(in the rows, 128 means zero)
Each path is a new rotation, seen through one point. The rows after it are directions, each followed by how far the rotation turns it, in degrees per step (0 if it stays put).
Each turn is a multiple of 5 degrees from 10 to 175, or 0.
Each row of a path follows its step; steps can be skipped.

step 1: [119 127 114 105 135 126 131 137 133 125 123 120 126 128 126 133 129 135
 138 119 119 119 125 138 117 132 127 128 139 123 125 133 121 108 124 119
 124 132 108 128 135 119 125 123 132 123 130 129 125 142 133 141 127 118
 136]
step 11: [119 137 124 126 131 131 144 111 123 138 130 143 127 117 118 121 135 131
 136 139 122 131 137 137 129 122 129 114 125 133 120 127 125 140 137 138
 126 133 132 132 128 123 136 126 121 117 128 118 148 132 132 114 133 123
 127]
step 14: [123 136 123 134 131 136 135 120 124 137 128 138 132 130 130 131 128 133
 123 146 128 141 129 140 108 115 116 119 132 125 138 128 126 132 137 145
 126 149 126 125 110 135 126 130 127 125 127 125 139 130 128 124 136 123
 130]
step 18: [117 120 136 124 130 134 124 144 130 138 109 136 136 134 118 131 122 135
 112 117 124 129 129 122 122 132 126 127 132 121 134 117 132 127 125 128
 134 129 130 128 111 117 136 126 136 127 123 129 113 122 136 132 131 148
 137]
step 19: [120 133 133 139 126 129 131 129 117 120 140 128 112 112 125 129 142 126
 134 110 142 127 132 131 134 139 135 130 142 120 136 132 134 117 123 130
 129 132 135 138 127 136 135 132 133 119 121 122 145 121 126 123 138 129
 120]
step 24: [122 111 138 134 122 128 122 131 125 116 135 123 120 124 135 117 122 135
 134 123 127 128 134 125 130 132 131 118 115 117 121 122 133 135 129 135
 126 130 119 129 116 109 125 111 121 136 130 132 117 113 136 141 136 140
 127]
step 28: [132 122 117 126 135 113 126 134 124 113 126 131 118 120 134 129 135 127
 135 124 126 114 151 122 118 125 131 132 119 128 131 127 129 116 120 147
 120 116 140 129 137 129 129 131 134 129 129 135 143 121 121 118 132 132
 132]
step 30: [113 120 128 118 135 127 130 127 138 125 122 128 129 139 123 120 131 130
 122 120 141 119 125 120 133 142 127 120 127 123 118 118 133 130 128 134
 123 133 125 129 119 109 120 150 130 135 124 135 114 141 136 136 134 133
 116]
step 35: [136 135 126 126 135 140 117 123 139 121 121 141 138 132 128 130 122 116
 127 127 116 133 132 137 138 137 130 132 134 112 125 138 124 125 132 122
 141 122 125 114 129 143 129 131 115 125 133 122 105 125 127 128 135 125
 120]
[126 130 125 128 128 128 127 126 123 130 126 128 130 126 128 129 128 124
 128 124 128 127 125 127 130 128 127 125 130 127 128 128 126 126 130 128
 125 125 134 129 130 125 130 131 135 129 124 129 127 128 127 128 127 132
 128]
35
[128 132 126 130 129 132 128 131 128 126 125 128 133 126 126 132 128 124
 125 129 127 128 129 129 123 132 131 127 132 126 127 129 130 127 126 129
 126 134 127 131 129 128 129 127 127 128 129 130 127 127 130 127 131 126
 129]
85
[126 128 130 127 129 129 123 128 129 127 125 127 130 130 127 125 127 126
 128 130 127 132 129 132 125 127 128 129 126 127 132 126 130 124 128 129
 128 126 128 131 127 125 131 126 127 130 126 124 128 130 122 130 125 125
 126]
170
[132 127 128 126 122 129 130 126 128 128 126 129 127 131 123 129 125 124
 132 127 126 130 126 129 128 130 126 125 126 130 129 126 127 124 128 127
 129 131 130 127 129 129 128 128 126 129 132 126 125 127 127 131 130 132
 132]
125
[120 126 126 126 126 126 132 128 130 126 127 128 125 127 125 126 128 129
 127 128 127 128 127 127 125 126 131 127 127 127 123 122 126 126 128 129
 128 127 127 129 133 130 130 128 128 131 130 131 129 128 129 129 128 126
 128]
175
[126 127 129 129 131 127 124 122 126 130 128 129 129 128 129 129 132 127
 129 128 130 123 126 130 130 126 130 127 129 129 129 123 129 127 124 131
 128 131 129 128 128 129 124 129 124 131 128 125 130 127 129 126 131 126
 128]
130
[129 131 129 127 130 125 127 126 124 125 126 128 124 129 125 126 129 128
 127 127 127 130 129 128 128 126 125 129 133 127 124 133 128 127 126 128
 132 130 130 128 127 127 126 128 130 129 131 129 129 125 126 128 126 123
 131]
120
